50 stands for zero in the data rows.
Here are some points:
[13 57 58 0 60 99 31 16 56 60 73 11 29 7 56 68]
[76 61 55 99 36 80 47 39 33 43 33 60 51 4 13 32]
[58 87 71 86 63 73 63 59 63 86 28 35 31 99 21 56]
[59 65 18 30 59 0 42 54 51 25 41 46 61 56 51 34]
[71 35 65 94 25 78 67 50 71 61 53 61 58 46 57 16]
[19 58 38 6 47 7 48 30 73 33 62 42 49 0 75 99]
[34 21 41 0 64 44 35 45 31 44 63 44 70 64 72 47]
[75 73 42 94 42 83 54 52 74 54 48 34 59 52 51 30]
[40 45 56 7 66 46 41 53 59 55 69 33 59 82 59 52]
[37 53 44 0 88 92 15 47 26 34 94 35 58 99 42 6]
[70 49 76 94 27 79 75 51 64 33 39 49 40 12 19 43]
[54 51 26 62 64 37 18 66 32 26 49 54 38 37 25 6]
[30 48 45 71 63 86 47 9 45 59 53 43 62 48 38 70]
[71 44 71 63 43 71 75 46 74 68 38 47 72 50 70 55]
[45 31 70 99 49 0 52 52 46 51 43 40 47 63 50 47]
[55 31 54 41 43 67 50 59 52 58 52 64 54 80 62 35]
[42 66 61 0 70 85 20 60 25 46 94 38 49 99 38 14]
[23 26 54 29 39 92 48 23 19 23 73 50 28 35 44 44]
[43 81 78 38 45 99 50 38 39 71 59 78 18 50 19 65]
[61 65 24 18 35 3 60 76 52 26 28 87 41 0 56 82]
[68 57 81 97 40 72 67 56 57 92 27 55 33 92 49 32]
[63 55 38 76 45 50 28 54 45 45 55 56 40 1 19 11]
[18 52 15 38 43 0 36 26 12 46 38 61 26 72 81 98]
[61 78 37 42 41 0 40 72 40 20 50 63 41 23 48 65]
[41 41 26 31 29 0 49 45 42 66 30 49 50 26 99 83]
[31 50 53 52 63 67 24 27 53 45 48 21 41 45 54 22]
[68 57 52 66 45 25 73 64 66 52 42 71 72 20 45 57]
[62 74 70 63 45 78 46 52 50 62 48 44 56 59 38 50]
[57 42 60 70 63 38 20 74 1 24 71 55 30 99 44 24]
[89 70 38 99 24 81 74 55 78 57 31 67 53 44 49 44]
[71 36 59 99 43 8 67 52 26 38 20 57 39 52 39 47]
[53 54 53 48 46 27 68 46 85 37 32 58 68 0 58 73]
[47 64 49 70 56 0 66 38 45 50 5 80 50 59 18 89]
[28 61 41 0 61 24 26 37 68 40 70 48 52 21 71 82]
[58 68 57 82 75 0 50 63 79 38 35 36 39 87 49 51]
[50 34 70 73 48 62 49 50 51 54 44 29 29 96 16 28]
[72 72 50 99 40 0 42 72 40 35 33 57 36 21 33 55]
[45 28 48 77 18 99 64 22 58 29 63 41 43 0 54 36]
[34 48 33 0 33 36 56 74 69 36 34 36 51 36 75 65]
[68 56 57 56 48 15 78 66 68 55 45 80 73 22 46 68]
[69 57 49 99 29 8 56 50 45 42 18 72 46 14 54 61]
[76 45 26 75 55 0 83 64 90 46 26 68 92 29 68 66]
[40 19 42 68 24 99 61 15 57 26 60 40 49 0 54 34]
[27 47 76 57 48 99 17 14 17 54 70 18 14 68 32 21]
[44 38 21 31 51 34 43 49 31 48 46 52 57 24 74 41]
[91 66 31 99 13 46 80 59 78 44 47 74 64 4 49 48]
[59 80 49 64 76 0 27 52 47 37 36 64 48 60 39 52]
[48 50 32 63 50 65 33 52 12 50 57 58 24 86 64 28]
[84 54 31 99 33 9 70 63 56 27 30 74 64 0 42 52]
[74 39 47 79 41 60 54 66 46 39 50 62 60 25 52 17]
[48 78 71 41 63 73 35 44 56 58 61 55 29 0 38 73]
[28 44 38 0 45 47 50 60 58 15 57 51 50 3 44 69]
[45 50 55 3 67 37 47 53 66 57 68 36 62 85 53 53]
[44 39 26 37 28 0 52 50 39 67 29 48 49 26 99 84]
[66 60 49 3 29 69 65 71 72 68 61 55 62 36 78 50]
[35 36 40 43 30 31 31 32 31 48 67 31 43 0 80 57]
[74 59 51 67 25 9 83 67 80 39 35 65 61 0 60 58]
[12 60 35 0 52 0 36 55 42 51 34 15 38 43 83 82]
[64 81 35 45 63 0 68 72 83 67 39 65 77 35 49 99]
[35 58 54 73 77 45 49 18 80 47 64 49 60 64 41 84]
[40 33 50 13 50 42 66 54 44 51 51 64 63 99 67 40]
[43 46 40 0 69 86 40 44 58 36 79 52 65 58 59 31]
[53 46 41 30 68 8 66 67 91 45 59 41 77 51 66 61]
[56 34 40 95 39 22 51 40 58 18 46 64 49 48 57 17]
[38 29 71 43 57 66 26 53 29 59 89 42 40 54 76 32]
[52 49 54 46 69 42 38 65 49 56 69 57 43 74 67 38]
[16 52 37 0 64 83 35 38 35 64 58 32 44 99 62 72]
[64 64 36 99 48 66 52 47 39 64 32 66 53 0 25 41]
[63 35 46 98 38 0 46 75 36 56 42 35 47 57 84 41]
[41 38 84 0 58 99 54 57 58 51 54 51 63 99 34 39]
[60 68 58 68 63 43 37 64 49 51 47 32 24 99 50 11]
[47 64 31 0 25 99 68 70 58 75 47 58 63 36 52 76]
[62 40 36 60 46 76 66 41 77 43 32 39 79 0 55 61]
[84 59 29 99 35 13 70 59 61 26 28 72 67 0 42 55]
[49 19 80 81 84 97 37 36 48 63 53 42 69 70 40 28]
[70 82 55 99 35 76 43 53 67 56 52 37 32 90 45 17]
[73 71 52 99 29 68 50 42 35 44 35 56 47 13 24 36]
[35 34 53 29 47 52 46 41 66 64 57 23 62 75 71 42]
[70 49 74 85 31 85 75 48 61 34 32 49 42 7 16 42]
[61 55 53 50 40 15 79 57 68 41 54 87 67 10 49 67]
[52 41 38 53 61 0 52 57 77 53 40 41 59 57 65 45]
[48 20 59 80 53 99 50 19 82 39 59 45 79 23 59 27]
[59 33 75 84 49 99 23 49 53 37 78 47 55 72 38 0]
[76 63 30 99 36 0 53 72 41 29 39 52 48 0 51 62]
[50 49 59 33 47 81 42 64 50 89 73 30 44 99 66 39]
[56 71 67 99 71 0 35 66 0 56 39 47 11 93 45 51]
[4 49 56 0 54 99 15 33 4 52 72 20 29 46 49 30]
[68 43 47 82 41 32 83 61 80 82 28 66 81 75 74 72]
[67 81 24 92 57 0 71 63 78 62 33 59 65 2 41 95]
[52 80 30 0 14 81 90 77 81 81 37 56 61 41 53 99]
[82 33 57 99 47 7 71 64 35 39 21 58 45 52 33 38]
[72 43 61 81 46 5 63 65 63 25 33 53 55 37 34 42]
[79 83 17 99 12 0 76 65 81 21 53 58 41 0 49 68]
[51 50 36 11 80 61 26 72 33 27 83 41 62 55 28 20]
[52 50 34 38 59 0 58 60 81 58 43 40 57 62 69 55]
[34 29 63 7 80 59 27 59 39 45 55 41 58 56 53 31]
[52 77 76 65 61 77 52 37 77 67 48 38 56 60 52 67]
[91 49 44 99 23 59 77 56 74 59 46 72 62 31 52 32]
[59 76 57 55 79 22 27 51 52 41 49 64 48 61 40 47]
[60 36 53 71 43 54 82 47 76 77 36 65 85 77 73 64]
[21 57 52 10 95 43 23 31 57 31 44 34 53 98 34 40]
[51 54 67 67 30 99 43 24 37 48 77 73 28 18 23 32]
[84 76 34 99 0 0 97 66 78 26 35 68 39 0 51 59]
[68 33 59 91 28 70 62 49 72 62 51 56 57 46 58 12]
[49 43 27 37 27 0 60 58 36 69 22 48 51 8 99 86]
[29 31 48 0 55 60 44 58 42 31 53 56 57 0 49 43]
[44 22 69 99 67 13 50 42 55 49 48 44 55 50 41 46]
[33 47 52 29 67 99 42 7 52 48 69 49 50 48 15 30]
[56 46 57 99 69 26 35 43 17 23 43 49 30 93 14 50]
[64 33 35 67 21 0 90 73 59 80 22 48 68 62 94 81]
[41 38 64 8 62 45 31 65 50 51 81 52 40 75 64 25]
[53 79 26 3 67 5 75 55 58 70 13 64 64 46 58 99]
[51 57 60 24 54 76 45 70 50 99 73 33 49 99 66 38]
[50 58 81 55 61 99 35 49 15 82 63 30 36 99 41 14]
[38 28 43 47 48 68 31 48 16 36 67 55 27 71 62 13]
[81 55 59 78 19 60 82 60 50 73 43 46 53 67 74 42]
[53 67 32 21 56 0 89 73 54 76 13 62 67 65 70 94]
[44 34 73 67 76 22 30 55 30 36 43 43 36 49 35 35]
[54 68 61 99 88 0 37 62 1 54 33 56 24 99 32 60]
[31 49 92 0 53 41 51 55 20 81 48 32 12 99 69 48]
[49 44 56 43 64 57 30 67 34 61 61 31 41 99 57 17]
[45 41 79 98 67 47 44 26 63 60 60 48 54 93 36 49]
Then 12 other points, each followed by its number:
[34 30 68 0 53 99 45 52 36 46 66 46 45 99 46 10] 0
[62 58 56 84 21 93 91 46 59 87 27 47 38 95 53 74] 1
[65 48 67 79 32 39 87 63 79 90 35 71 78 95 70 72] 2
[44 20 68 75 62 52 26 48 28 51 64 43 44 97 50 7] 3
[32 66 34 47 59 0 58 35 75 28 11 59 48 0 46 99] 4
[56 61 71 88 73 0 50 62 69 43 34 41 33 90 43 54] 5
[27 65 27 0 76 30 37 40 58 49 38 28 56 44 69 86] 6
[65 42 45 82 44 40 83 55 82 80 30 65 85 75 75 71] 7
[59 75 50 77 70 0 49 61 82 40 37 36 36 84 49 52] 8
[32 66 41 0 59 0 60 50 80 31 17 63 59 15 56 99] 9
[18 50 32 33 33 85 52 2 24 21 53 40 36 0 34 80] 10
[75 59 83 94 24 87 70 47 60 44 41 49 40 43 17 36] 11
Which three of these numbered points are nearest to each point below, ignoring the 3 directions in which the first points spread most? Their numbers follow each, nearest first.
[28 41 34 73 30 72 54 2 26 23 55 42 38 0 31 67] > 10 4 6
[42 53 69 0 43 99 72 50 76 93 37 43 69 88 71 87] > 2 1 7
[54 62 75 85 72 0 50 61 64 45 35 41 29 86 41 55] > 5 8 9
[35 46 55 21 60 68 54 23 50 38 37 62 42 67 21 52] > 9 4 11
[82 72 48 46 26 46 76 82 68 85 51 64 64 35 82 69] > 2 7 11
[28 67 37 36 54 0 58 32 70 29 15 57 42 0 43 99] > 4 9 6
[31 37 64 0 53 99 42 53 32 57 68 51 46 99 44 8] > 0 11 3
[75 57 79 89 25 87 69 48 62 44 45 48 42 46 24 35] > 11 5 0
[34 37 60 0 55 99 45 51 31 53 68 52 45 99 45 8] > 0 11 3
[50 58 63 13 50 74 48 70 53 99 74 33 52 99 69 38] > 2 7 11
[30 38 46 0 54 11 63 38 68 30 38 74 70 38 60 95] > 9 5 0
[66 78 52 99 38 73 42 52 67 51 49 31 29 90 50 16] > 8 5 6
[39 30 73 33 64 99 33 26 45 43 66 71 50 36 11 24] > 9 4 3
[44 27 68 74 55 43 25 56 13 51 63 38 34 94 53 8] > 3 0 11
[26 65 25 0 73 11 38 43 57 50 33 26 53 44 74 90] > 6 4 5
[53 53 77 71 59 46 27 44 43 25 49 50 39 77 0 41] > 9 4 5
[45 17 66 79 61 63 26 43 44 53 70 48 55 95 49 12] > 3 0 5
[50 41 69 88 77 0 50 60 61 34 34 38 39 59 43 48] > 5 9 8
[48 18 65 83 62 61 29 44 37 53 68 45 52 93 54 8] > 3 0 5
[62 71 44 65 7 95 89 55 77 82 37 44 39 93 51 75] > 1 2 7
[21 50 61 88 65 80 34 8 45 39 55 51 25 31 27 47] > 4 10 6
[39 40 67 0 76 70 24 46 42 24 49 70 55 78 16 24] > 9 0 11
[25 54 39 45 22 74 56 8 25 22 59 42 32 0 37 76] > 10 4 6
[52 45 73 91 74 0 52 63 61 36 33 41 37 54 37 50] > 5 9 4
[55 36 64 36 34 68 51 68 47 65 55 63 47 95 57 33] > 0 11 3
[60 36 35 5 42 46 82 89 38 69 57 75 75 45 71 68] > 0 3 11
[48 38 59 16 56 46 65 53 48 63 46 62 68 99 66 33] > 0 7 3
[31 53 99 0 53 58 45 50 14 83 45 35 7 99 56 52] > 11 0 9
[28 59 35 0 76 33 36 39 62 47 38 32 56 45 65 84] > 6 4 5
[52 36 63 40 40 99 59 59 46 92 58 47 51 92 60 34] > 2 7 0
[73 53 77 86 24 94 69 49 66 39 50 43 44 51 30 31] > 11 0 5
[63 68 38 0 19 62 77 79 78 78 40 50 58 99 67 66] > 2 1 7
[62 34 46 71 46 46 84 51 81 77 33 64 86 74 77 67] > 7 2 1
[73 82 30 59 42 41 65 68 91 73 37 32 54 57 80 47] > 8 7 5
[44 21 60 79 61 59 29 41 48 52 68 49 55 93 51 16] > 3 0 5
[67 23 68 71 67 66 50 69 46 48 37 70 72 94 30 9] > 0 3 11
[69 82 20 32 52 0 66 82 92 66 36 37 50 77 86 60] > 8 5 11
[56 27 70 99 75 99 51 29 74 63 54 48 87 71 44 30] > 7 6 2
[23 63 16 0 66 0 45 54 50 50 25 21 53 25 82 99] > 6 4 5
[55 59 46 99 49 93 53 35 44 67 58 35 44 0 40 52] > 6 5 4
[31 47 62 0 50 99 39 43 28 50 68 57 39 99 37 14] > 0 11 3
[25 57 57 88 63 81 33 9 56 31 56 41 21 0 35 46] > 4 6 10
[58 26 71 99 73 99 53 35 78 67 53 48 85 76 44 30] > 7 2 5
[57 34 50 70 44 65 81 43 69 74 40 65 84 74 72 67] > 7 2 1
[56 65 65 83 77 0 52 63 71 42 35 38 33 95 46 56] > 5 8 9
[69 72 73 59 39 93 62 51 52 64 31 60 61 58 34 45] > 11 0 9
[55 79 25 0 49 0 58 83 92 60 50 33 44 71 95 65] > 8 5 11
[60 47 63 57 42 97 64 27 84 39 45 46 57 0 30 49] > 5 9 6
[50 33 66 99 68 99 51 28 67 61 56 47 81 72 41 39] > 7 6 5
[52 29 65 99 75 99 49 25 72 60 57 47 82 77 46 34] > 7 6 5
[41 61 58 34 55 99 49 15 56 46 74 56 47 45 11 36] > 9 11 5
[24 62 36 0 62 12 44 28 89 42 59 41 59 8 75 99] > 5 8 6
[49 43 64 27 32 87 70 60 66 61 49 60 46 44 16 63] > 11 0 9
[37 62 66 79 66 37 49 21 78 49 68 49 55 73 38 82] > 5 8 6
[62 69 60 83 6 85 91 51 69 88 34 43 32 99 57 74] > 1 2 7
[53 32 46 71 36 71 77 35 56 61 44 65 77 78 66 63] > 7 2 1
[44 36 71 99 72 40 42 28 63 57 53 43 55 88 42 46] > 5 6 3
[79 53 27 83 59 0 86 66 90 50 24 71 89 45 69 70] > 7 0 5
[31 64 58 67 69 39 51 17 80 47 70 54 56 62 41 88] > 5 4 6
[61 37 47 55 65 12 60 66 35 53 31 79 70 99 48 34] > 0 3 11
[44 68 64 51 59 0 53 65 17 61 54 49 21 99 33 92] > 11 10 5
[74 77 30 62 48 45 61 65 92 68 40 32 56 53 75 44] > 8 6 5
[23 52 12 42 48 4 35 22 11 41 45 69 27 63 71 96] > 10 4 6
[27 60 44 0 61 31 27 36 70 42 71 47 53 26 72 81] > 5 6 8
[16 54 7 33 43 0 34 25 11 41 43 61 23 64 80 99] > 10 4 6
[48 58 58 41 40 30 62 45 84 37 33 57 62 0 57 75] > 5 9 11
[26 65 42 26 59 0 53 30 60 31 18 59 44 15 35 90] > 4 9 6
[49 81 76 19 68 30 74 65 41 86 51 53 52 99 42 99] > 11 1 2
[41 73 42 0 47 20 62 58 61 48 48 60 45 47 47 99] > 11 9 5
[39 27 69 36 61 63 30 53 37 58 84 42 44 52 82 27] > 3 0 5
[43 29 66 35 60 65 31 55 42 61 80 39 49 56 80 28] > 3 0 5
[41 42 71 99 74 55 45 23 65 55 61 45 54 88 38 52] > 5 6 8
[53 75 29 0 49 0 57 82 95 63 51 37 45 78 92 67] > 8 5 11
[30 51 57 0 46 99 36 43 36 40 66 49 35 87 47 15] > 0 11 3
[29 53 38 45 40 43 52 19 19 22 47 52 29 8 30 75] > 10 4 6
[53 58 41 99 50 82 53 32 46 64 57 30 40 0 48 53] > 6 5 4
[22 50 24 39 48 35 51 12 18 13 46 48 32 0 32 80] > 10 4 6
[25 65 60 52 76 19 36 20 41 39 46 26 31 43 45 75] > 4 6 10
[16 45 49 86 70 63 33 3 44 32 52 48 29 14 32 48] > 4 10 6
[26 39 43 39 51 36 26 46 28 41 75 47 43 75 77 46] > 3 6 0
[61 46 64 57 28 90 66 50 64 58 37 45 72 0 44 62] > 11 6 5
[74 69 35 99 37 66 60 37 73 28 16 59 54 0 38 58] > 6 9 4
[38 41 79 18 56 99 34 28 39 49 71 71 41 39 10 31] > 9 11 4
[25 52 58 53 85 35 39 31 41 40 45 34 45 0 41 72] > 4 6 9
[64 57 52 77 22 98 86 48 70 86 32 50 47 81 46 68] > 1 2 7
[72 49 70 99 53 73 69 56 69 78 27 51 48 83 55 28] > 7 2 11
[44 69 61 99 66 82 46 22 57 54 41 49 23 0 22 65] > 4 6 9
[47 30 48 0 34 39 58 73 64 45 31 43 57 35 72 54] > 0 3 11
[75 61 46 99 48 98 66 27 61 46 24 49 58 19 25 34] > 6 9 11
[42 25 45 69 46 50 38 46 15 34 59 54 37 44 53 26] > 3 0 10
[63 75 39 44 13 81 87 53 88 78 32 50 54 63 41 95] > 1 2 11
[36 36 73 0 55 99 50 53 55 43 59 43 61 99 48 27] > 0 11 5
[61 67 50 72 65 35 37 59 52 44 46 31 32 99 51 12] > 8 5 6
[71 60 45 66 54 7 64 75 71 56 51 53 70 0 54 87] > 5 6 11
[42 66 61 99 62 77 44 20 54 50 42 50 23 0 29 64] > 4 6 9
[51 66 55 0 65 13 54 59 82 53 61 42 65 50 51 73] > 5 8 11
[75 78 50 99 43 0 56 79 20 64 41 46 21 99 30 43] > 11 0 6
[71 48 42 99 30 22 87 58 77 78 22 65 65 47 66 66] > 7 2 11
[20 54 7 36 44 0 35 23 14 39 41 64 25 58 76 99] > 10 4 6
[17 46 27 0 71 74 37 37 44 60 54 30 53 96 70 66] > 6 5 11
[90 87 5 99 13 0 75 64 82 28 51 54 50 0 50 70] > 8 6 5
[27 48 61 52 82 44 39 31 47 40 46 33 51 0 38 65] > 4 6 9
[32 58 38 0 83 35 38 37 65 46 39 35 59 44 65 78] > 6 9 5
[30 23 34 0 61 43 32 43 30 39 67 43 70 59 73 53] > 3 0 6
[49 44 44 30 40 44 55 61 57 58 52 70 54 72 65 56] > 0 3 11
[63 41 62 62 59 12 60 70 38 59 35 78 71 99 48 31] > 0 3 11
[57 57 49 99 52 84 57 36 43 69 55 31 43 0 38 54] > 6 5 4
[13 73 45 27 25 66 33 6 23 36 74 32 21 14 35 86] > 10 4 6
[48 28 49 60 46 13 48 50 55 42 54 38 58 69 62 33] > 3 0 5
[41 64 59 51 60 0 48 61 19 58 50 42 27 99 36 87] > 11 10 6
[60 85 40 97 39 95 49 29 72 56 50 55 42 0 40 75] > 6 4 8
[49 70 68 71 61 15 72 46 36 64 46 43 33 99 32 99] > 11 5 6
[73 50 68 99 50 73 70 56 74 78 27 49 50 84 54 27] > 7 2 11
[65 46 51 54 63 0 72 64 88 49 40 55 67 58 71 54] > 5 8 0
[20 58 53 5 93 41 21 33 57 35 40 35 53 89 37 40] > 9 4 6
[51 42 62 31 32 85 74 60 65 61 45 61 43 35 13 61] > 11 0 9
[40 46 47 50 63 28 33 40 67 47 71 58 56 60 48 62] > 5 3 8
[40 45 66 69 57 99 19 21 33 54 68 18 26 59 33 18] > 6 5 4
[38 69 66 94 82 0 45 51 36 43 40 43 27 99 29 67] > 4 9 5
[43 36 47 25 77 35 61 53 82 48 62 41 79 63 70 54] > 5 3 8
[43 24 43 60 52 57 39 47 20 35 61 54 40 54 62 20] > 3 0 6
[49 57 71 42 40 99 76 44 78 90 30 39 55 77 59 85] > 1 2 7
[73 86 31 50 39 26 67 74 95 78 35 35 50 64 85 53] > 8 7 11
[78 78 16 99 12 0 70 60 80 17 60 53 46 0 47 57] > 8 5 3
[27 69 54 7 91 35 20 37 56 22 47 37 49 97 23 43] > 9 4 8
[54 73 37 0 18 99 84 69 80 80 38 57 67 38 49 98] > 1 2 11
[29 53 39 36 64 0 56 28 53 33 17 69 53 32 22 83] > 4 9 10
[50 22 39 65 62 17 44 48 66 40 48 42 67 54 58 32] > 3 5 6
[40 41 38 44 4 37 50 33 24 6 61 77 21 0 32 76] > 10 3 4
[51 46 48 34 66 8 67 65 88 50 58 45 77 59 66 62] > 5 8 3
[20 44 7 33 49 0 33 29 15 45 35 60 32 58 81 97] > 10 6 3
[67 73 70 52 14 7 77 61 79 46 31 67 50 0 53 73] > 11 5 9
[55 50 43 21 66 6 65 69 90 44 58 44 77 43 62 65] > 5 8 3
[46 25 61 99 48 0 51 50 42 47 41 39 51 45 50 46] > 3 5 6
[51 61 43 90 46 47 40 45 55 60 45 50 48 14 67 67] > 6 3 5
[45 34 48 59 37 76 78 31 51 58 46 62 70 76 65 63] > 7 2 0
[53 38 72 18 69 52 58 64 64 57 33 53 78 99 48 37] > 0 11 7
[52 35 47 32 43 58 52 62 55 59 52 65 56 75 67 44] > 0 3 11
[34 35 43 3 32 36 26 41 38 55 72 32 47 13 86 57] > 3 6 5
[67 57 47 99 4 0 84 60 52 39 8 59 41 0 67 96] > 11 3 6
[44 36 48 0 31 40 58 76 65 44 31 41 56 33 73 58] > 0 11 3
[46 26 45 66 54 20 51 50 64 40 52 38 62 57 61 31] > 3 5 0
[41 36 43 24 26 36 31 60 41 58 83 27 43 41 97 40] > 3 0 5
[39 57 59 29 57 99 46 13 53 49 74 53 46 41 11 33] > 9 6 4
[25 61 51 7 95 42 20 34 56 22 46 37 54 90 26 40] > 9 4 6
[57 73 57 97 56 55 65 49 63 50 14 43 25 11 10 66] > 4 6 9
[75 74 36 70 45 61 60 61 89 65 41 33 57 64 70 37] > 8 7 5
[53 60 28 36 57 0 63 71 88 64 45 39 49 75 74 58] > 8 5 0
[30 48 56 53 86 51 38 31 51 36 47 32 54 0 37 56] > 4 6 9
[28 29 33 0 56 42 32 43 26 39 70 42 66 66 73 56] > 3 0 6
[55 59 36 46 51 0 62 73 86 61 46 43 51 79 73 53] > 8 5 0
[74 67 35 80 48 72 58 57 86 61 42 33 62 53 62 32] > 8 6 5
[80 58 50 97 45 57 73 57 92 58 32 51 77 47 51 47] > 7 8 5
[53 72 74 61 63 76 51 38 76 66 47 34 61 65 56 61] > 5 6 8
[42 64 51 3 64 99 30 36 70 48 88 29 51 36 59 44] > 8 5 6
[66 32 67 60 72 60 46 68 50 41 38 76 73 75 22 21] > 0 9 3
[47 31 38 27 30 43 31 60 44 55 83 29 47 41 99 32] > 3 0 5
[43 23 45 55 50 51 37 50 18 37 62 58 34 57 64 21] > 3 0 6
[37 32 56 0 57 75 52 45 46 56 56 45 66 76 52 44] > 0 11 3
[32 22 39 0 63 46 35 42 32 42 62 45 72 61 73 50] > 3 0 6
[45 68 67 70 61 27 70 42 39 64 50 38 36 99 34 96] > 11 5 6
[46 51 62 57 68 0 69 45 72 40 30 75 58 64 38 97] > 9 5 4
[44 70 52 3 58 96 34 41 70 50 89 28 43 39 59 46] > 8 5 6
[76 75 50 99 50 6 56 76 23 63 40 48 26 99 25 41] > 11 0 6
[38 38 32 45 19 36 75 38 22 28 45 55 36 0 63 93] > 10 3 11
[39 32 74 0 61 99 50 51 56 44 58 47 65 99 42 31] > 0 11 9
[73 57 48 99 43 98 50 33 36 43 33 55 52 16 25 22] > 6 9 3
[40 68 39 86 60 6 44 43 62 47 54 23 33 96 74 52] > 8 6 5
[50 45 76 76 33 99 57 22 66 46 47 47 43 21 28 35] > 5 11 9
[57 35 36 94 45 24 49 35 64 16 46 65 53 36 52 17] > 3 0 5
[64 34 35 57 56 30 74 57 83 52 31 63 93 43 68 57] > 7 0 3
[50 40 12 76 27 23 30 63 19 30 89 38 34 42 75 6] > 3 0 6
[31 42 31 45 48 44 33 24 1 18 52 60 28 5 36 54] > 10 4 3
[42 48 30 75 33 81 49 27 50 56 57 35 62 5 56 76] > 6 3 10
[53 32 54 70 36 64 81 37 62 69 42 66 77 82 64 67] > 7 2 1
[43 47 73 92 49 99 52 29 49 72 61 56 63 81 28 52] > 7 11 2
[72 55 46 86 34 54 78 64 91 45 36 48 73 19 55 57] > 5 8 11
[11 41 61 30 45 99 19 17 2 37 65 14 14 30 35 25] > 10 4 6
[61 70 56 57 62 38 38 64 47 52 45 28 24 99 55 12] > 8 5 11
[72 42 63 81 35 76 75 51 59 75 39 42 63 70 75 42] > 7 2 1
[66 77 55 62 42 86 81 64 81 68 14 55 53 99 32 61] > 1 2 11
[7 56 14 19 51 0 11 23 16 26 71 46 24 53 80 82] > 10 4 3
[44 58 90 88 57 56 45 29 60 66 68 57 44 99 27 61] > 5 11 9
[33 38 36 46 51 45 34 27 2 21 52 59 31 9 38 47] > 10 4 3
[67 82 61 64 32 97 80 68 76 69 18 57 48 99 27 57] > 1 11 2
[24 27 54 61 42 83 57 8 45 35 44 68 34 0 40 51] > 4 10 9
[9 62 31 28 46 77 32 1 35 27 68 25 33 0 39 80] > 10 4 6
[28 34 48 0 53 15 60 36 65 32 38 74 70 37 62 88] > 9 3 0
[43 23 57 75 65 57 30 37 53 53 67 50 56 87 50 23] > 3 5 6
[44 27 53 68 45 52 38 50 18 39 61 59 37 54 54 20] > 3 0 6
[80 56 57 96 49 55 74 55 93 61 29 54 71 49 49 48] > 7 5 8
[25 45 14 35 46 0 38 32 20 50 29 60 36 65 83 95] > 10 3 6
[48 41 45 31 71 21 64 62 87 49 62 44 77 59 70 58] > 5 8 3
[24 47 77 0 46 99 51 28 58 56 67 48 48 40 41 66] > 11 9 5
[36 22 42 19 60 35 40 54 33 48 70 45 68 84 78 40] > 3 0 5
[62 74 29 99 52 54 37 46 35 58 46 53 43 0 25 44] > 6 4 10
[55 69 44 95 46 66 36 45 53 53 48 58 37 3 54 62] > 6 4 5
[9 53 16 13 53 1 13 21 18 29 75 48 26 57 82 81] > 10 3 4
[51 23 69 24 74 68 35 60 52 25 51 71 68 78 19 9] > 0 9 3
[47 43 41 56 35 5 42 62 41 57 41 38 47 40 89 64] > 3 6 5
[46 47 32 82 32 86 52 27 48 50 56 39 61 3 50 73] > 6 10 3
[50 51 53 19 52 89 39 63 60 85 72 23 56 88 77 32] > 7 2 11
[31 50 73 17 73 99 28 29 37 68 86 33 44 99 48 13] > 5 11 3
[71 80 19 96 58 0 70 64 78 54 34 59 66 0 38 92] > 6 8 5
[29 62 48 1 98 44 5 43 37 18 57 46 45 92 20 29] > 9 4 6
[80 81 24 99 8 0 72 67 77 22 57 58 41 0 44 61] > 8 5 11
[26 74 32 0 59 1 44 49 53 58 36 24 49 63 79 97] > 6 5 11
[52 40 49 69 37 4 42 68 36 61 39 40 46 46 85 62] > 3 6 11
[65 64 57 64 41 55 49 45 55 45 26 77 46 20 41 59] > 9 11 6
[68 36 33 65 53 18 78 60 84 53 30 65 94 39 68 60] > 7 3 0
[53 28 41 47 25 56 34 62 43 54 90 29 46 52 93 17] > 3 0 8
[22 59 51 10 94 48 19 31 56 25 44 38 56 89 29 39] > 9 4 6
[66 31 40 73 23 0 91 74 59 76 25 47 73 65 91 73] > 7 2 0
[54 31 52 46 59 22 56 56 51 44 47 74 76 0 68 68] > 3 0 9
[32 40 70 18 64 99 34 24 40 44 68 74 37 17 9 37] > 9 4 5
[51 92 68 99 63 58 49 19 72 61 41 49 29 17 27 82] > 4 6 5
[53 46 25 80 24 33 25 66 15 36 92 46 32 49 66 5] > 3 0 6
[58 75 57 92 58 48 63 49 63 52 13 41 24 16 9 68] > 4 9 6
[43 62 50 16 59 99 30 38 67 45 89 29 50 36 59 38] > 8 5 6
[40 76 56 79 88 0 46 45 63 36 37 51 45 90 28 94] > 4 9 5
[55 64 46 96 44 61 40 44 57 57 47 55 42 16 60 65] > 6 5 3
[45 45 21 81 36 82 49 23 48 48 58 41 61 0 48 69] > 6 10 3
[42 38 56 24 72 58 59 52 78 51 66 45 74 75 64 52] > 5 7 8
[38 49 40 72 23 59 68 9 46 43 36 44 41 2 57 87] > 10 6 4
[63 32 46 57 69 12 62 68 44 61 32 75 79 99 54 34] > 0 3 7
[13 49 44 27 54 83 36 0 30 38 66 35 45 39 27 71] > 10 4 6
[24 41 34 41 51 30 22 43 26 40 77 47 39 77 79 51] > 3 6 10
[49 33 45 31 23 44 31 63 42 60 87 32 44 55 95 30] > 3 0 11
[35 41 50 0 0 73 48 69 40 75 76 55 36 83 81 41] > 0 11 3
[75 60 46 78 57 12 67 81 69 56 51 55 72 4 56 82] > 5 6 3
[69 73 43 89 47 90 50 40 67 48 44 35 57 33 42 36] > 6 8 5
[37 44 86 0 62 39 52 55 28 79 44 33 20 99 71 47] > 11 0 5
[19 59 95 0 58 57 25 45 19 74 63 12 0 99 67 48] > 11 5 6
